Some points, one per row:
[-0.8  2.3  1.3  2.7 -1.6 -0.9  1.9 -3.0]
[ 0.4  0.0  0.3  0.3  0.2 -1.2 -0.4  0.3]
[ 0.9  0.1 -1.5 -1.8  0.8  0.5 -1.2  2.4]
[ 0.0 -0.6  0.7  0.2 -1.5  0.2  0.1  0.5]
[-0.3 -0.9  0.2  0.0 -0.1  1.8 -0.3 -0.9]
[-1.2  0.9  1.0  0.7  0.0 -0.9  0.4 -1.7]
[ 0.0  1.3 -0.5 -0.9  1.2 -0.3 -0.2  0.1]
[ 0.5  0.4 -0.9  0.6  0.4 -1.0 -0.1  0.2]
[ 0.4 -0.6 -0.3 -1.3  0.4  0.0 -1.1  2.7]
[ 0.4 -2.9 -1.0  1.5 -0.5 -0.5 -0.2 -0.7]
[-0.1  1.0  0.9  0.4 -1.4 -1.0  0.3  0.3]
[ 0.4 -0.4 -0.1 -1.1 -0.8  1.5  0.3  1.0]
[-1.0  0.5  0.8  0.0 -0.5  1.7  0.3 -1.5]
[-1.4  2.2  1.4  2.1 -0.6 -1.4  1.5 -3.0]
[ 0.9  1.8  0.5  0.2  0.1 -2.6  0.7  0.9]
[-0.9 -1.0 -0.8  3.9  0.5 -2.4 -0.9 -4.4]
[-1.0 -0.6 -0.3 -1.3  1.4  1.2 -0.2 -1.3]
[-0.4  2.7  0.0 -1.2  0.1  0.6 -0.2  0.5]
[-0.6  2.2 -0.1 -0.1  1.0  0.2  0.1 -2.0]
[ 0.9 -1.0  0.6 -0.8 -0.3 -1.1  0.4  2.8]
20 more points follow, each with its number after it:
[ 0.3  1.2  0.4  0.5 -0.1 -2.1 -0.6  1.2] 0
[ 0.0 -0.1  0.0  0.0  0.3 -0.3 -0.1  0.5] 1
[ 0.7  0.0 -0.1 -0.2  0.0 -1.0 -0.8  1.9] 2
[ 0.5 -2.0 -0.7  1.1 -0.4 -0.3 -0.8 -0.3] 3
[ 0.2  0.6  0.3  0.0  0.1 -1.8  0.4  1.0] 4
[ 0.8 -1.1 -0.5  0.1 -1.4 -0.1 -0.1  1.7] 5
[ 1.3 -1.4 -0.4  0.3 -1.4 -0.9 -0.7  2.6] 6
[ 0.3 -0.7  0.2  0.9 -0.7 -1.7 -0.5  0.8] 7
[ 0.3 -1.6 -0.8  0.4  0.4 -0.5 -1.2  0.2] 8
[-0.1  0.8  0.9  0.4 -0.7 -0.8  0.9  0.8] 9
[ 0.8 -1.6 -0.1 -0.2 -0.4  0.3 -1.6  2.4] 10
[ 0.3 -2.1 -0.9  0.4 -0.4  0.4 -1.2  0.9] 11
[ 0.5 -0.9  0.2  0.4 -1.1  1.2  1.0 -1.1] 12
[ 0.7 -1.2 -0.4  0.8  0.3 -1.8  0.1  0.3] 13
[-0.3  0.1  0.1 -1.1  0.6  0.6 -0.3  1.0] 14
[-0.3  2.2 -0.2 -0.3  0.6  0.1  0.6 -0.9] 15
[ 0.1 -2.2 -0.5 -0.8 -0.8  2.4 -0.5  0.6] 16
[-0.6 -2.8 -0.2  0.3 -0.5  3.4 -1.1 -1.9] 17
[-0.5  0.2 -0.1 -0.8  0.6  1.6 -0.4 -0.5] 18
[ 0.3 -2.4 -0.2  0.4 -0.5  0.8  1.1 -0.8] 19
Which of these numbered points is nearest to each point below, ignoring the 3 directions in which the first points spread most? Its number follows each.
[-0.5 -2.5  0.6 -0.5 -0.7  1.9  1.4 -0.2] > 19
[ 0.1  0.5 -1.0 -1.4  0.8  0.9 -0.1  1.2] > 15
[ 0.5 -1.6  0.1  1.4 -1.0 -0.4 -0.2 -0.1] > 17
[ 0.0  0.9 -0.2 -1.2  0.0  1.6 -0.4  0.6] > 3
[-0.4 -2.4 -1.4  2.0  0.5 -0.4 -1.2 -2.3] > 8
[-0.1  0.2  0.6 -0.4 -1.1  0.6  0.5  0.7] > 16
[-1.2  2.6  0.5 -1.9  1.1  2.8  0.7 -1.9] > 13
[ 0.2  1.3  0.7 -1.1 -0.5  0.3  1.0  1.2] > 9
[ 0.0  1.5 -0.9  0.6  0.4 -0.5 -1.6 -0.8] > 0
[ 0.8 -1.8 -1.0  0.4  0.2 -0.8 -2.1  1.3] > 0
